Some points, one per row:
tensor([ 1.5, -0.2,  1.1,  2.4, -1.0,  1.0,  1.8,  1.8])
tensor([-0.6,  0.9, -0.1,  0.1, -0.5,  0.7, -1.0, -1.4])
tensor([-1.3, -1.0, -2.3, -3.2,  0.8, -1.0, -1.0, -1.0])
tensor([ 0.5,  0.6,  1.5,  0.1, -0.1,  0.7,  0.5, -0.5])
tensor([ 0.5, -0.7,  0.4,  1.3, -0.4,  2.4,  0.8,  1.3])
tensor([-2.2, -0.5, -1.2, -1.9,  0.9, -0.9, -1.9, -1.0])
tensor([ 0.7,  0.8, -0.5, -0.6,  0.1,  0.3,  0.2,  0.1])
tensor([-0.1,  0.2,  1.0,  1.4, -1.1, -0.5,  1.0,  0.0])
tensor([ 0.7, -0.1,  0.7,  0.6, -0.7,  0.9,  0.5, -0.2])
tensor([ 1.3,  0.2,  1.4,  1.7, -0.1,  0.6, -0.4, -0.3])
tensor([-2.3, -0.9, -0.1, -1.9,  1.2, -1.0, -0.4, -1.3])
tensor([ 3.2,  0.6,  0.9,  2.3, -0.8,  0.9,  1.2,  1.3])
tensor([-1.1,  0.5, -0.4, -1.0, -0.7, -1.3, -1.0,  0.1])
tensor([ 0.5,  0.1,  0.9,  0.5, -0.7,  0.0, -0.5, -0.3])
tensor([-0.7,  0.7, -1.1, -2.1,  0.0, -0.5, -0.7,  0.7])
tensor([ 0.3,  0.3,  1.1,  1.4,  0.2,  0.3, -0.1,  0.8])
tensor([ 0.3,  0.0,  0.5, -0.8, -0.7, -0.6, -0.2,  0.1])
tensor([-2.3, -0.5, -1.1, -1.2,  0.3, -1.5, -1.0, -0.9])
tensor([ 0.9, -0.1,  0.2,  2.1, -0.1,  1.2,  0.6,  0.7])
Then 12 other points, each followed by its number:
tensor([-0.5,  0.2, -1.2, -0.7, -0.5,  0.0,  0.3, -0.3]) 0
tensor([-0.2,  0.9, -0.4,  0.4,  0.4,  0.4,  0.7, -1.3]) 1
tensor([ 0.9, -0.8,  0.5,  1.2, -0.2,  0.7,  0.6, -0.2]) 2
tensor([ 0.0,  0.3,  0.3,  1.3, -0.6, -0.3,  0.1, -0.5]) 3
tensor([ 1.0,  0.8, -0.4, -0.9, -1.6,  0.0, -0.5,  1.5]) 4
tensor([-1.7, -0.5, -1.2, -1.5,  0.3, -1.0, -1.0,  0.2]) 5
tensor([-1.2, -1.2,  0.1, -0.8, -0.4, -2.9,  0.2,  1.5]) 6
tensor([ 0.3, -0.6, -0.1, -0.3, -0.7, -0.4,  0.5,  0.4]) 7
tensor([-2.0, -0.1, -1.6, -3.8,  0.2, -1.9, -1.9,  0.3]) 8
tensor([ 0.1, -0.4, -0.4,  0.3,  0.7,  0.9,  1.1,  0.9]) 9
tensor([-0.9, -0.2, -0.3, -0.8,  0.2, -0.6, -0.2, -0.3]) 10
tensor([-0.5,  1.5,  0.5,  2.2,  1.6, -0.8,  0.5, -0.4]) 11
Which of these numbered points is nearest to each point below, looking only along the 2 directions in which the first points spread most? Its number follows each.
tensor([ 1.8, -0.1,  0.9,  2.4, -1.0,  1.4,  0.5,  1.0]) > 2
tensor([-2.6,  0.6, -0.8, -0.2,  1.5, -0.2, -0.3, -1.4]) > 10
tensor([-0.9, -0.4, -2.3, -1.9,  0.6, -1.3, -0.3, -1.4]) > 5
tensor([-0.3, -0.7,  0.0, -0.3, -0.8,  0.1, -1.4, -1.0]) > 10
tensor([-1.0, -0.5,  0.7,  1.9,  1.2,  0.3,  0.0, -0.9]) > 11
tensor([-1.2, -0.3,  0.1,  1.4,  1.5, -0.1,  0.6, -2.9]) > 11
tensor([-3.1, -0.4, -2.6, -2.4,  0.5, -1.0, -2.1, -1.2]) > 8
tensor([ 0.3, -0.1,  1.1,  0.3,  0.1,  0.0,  0.1, -0.4]) > 3
tensor([-1.0, -1.9, -1.0, -1.9,  0.0, -1.6, -0.8, -1.3]) > 5
tensor([-1.8,  0.0,  0.3, -0.9,  0.3, -0.8, -0.8,  0.6]) > 10
tensor([ 0.2,  0.8,  1.2,  0.5, -0.3,  0.3,  1.3,  1.2]) > 2
tensor([2.0, 0.0, 1.8, 1.8, 0.4, 0.4, 0.4, 0.8]) > 2
tensor([-1.2, -0.3, -0.2,  0.7,  0.3, -0.4,  0.4, -0.2]) > 1
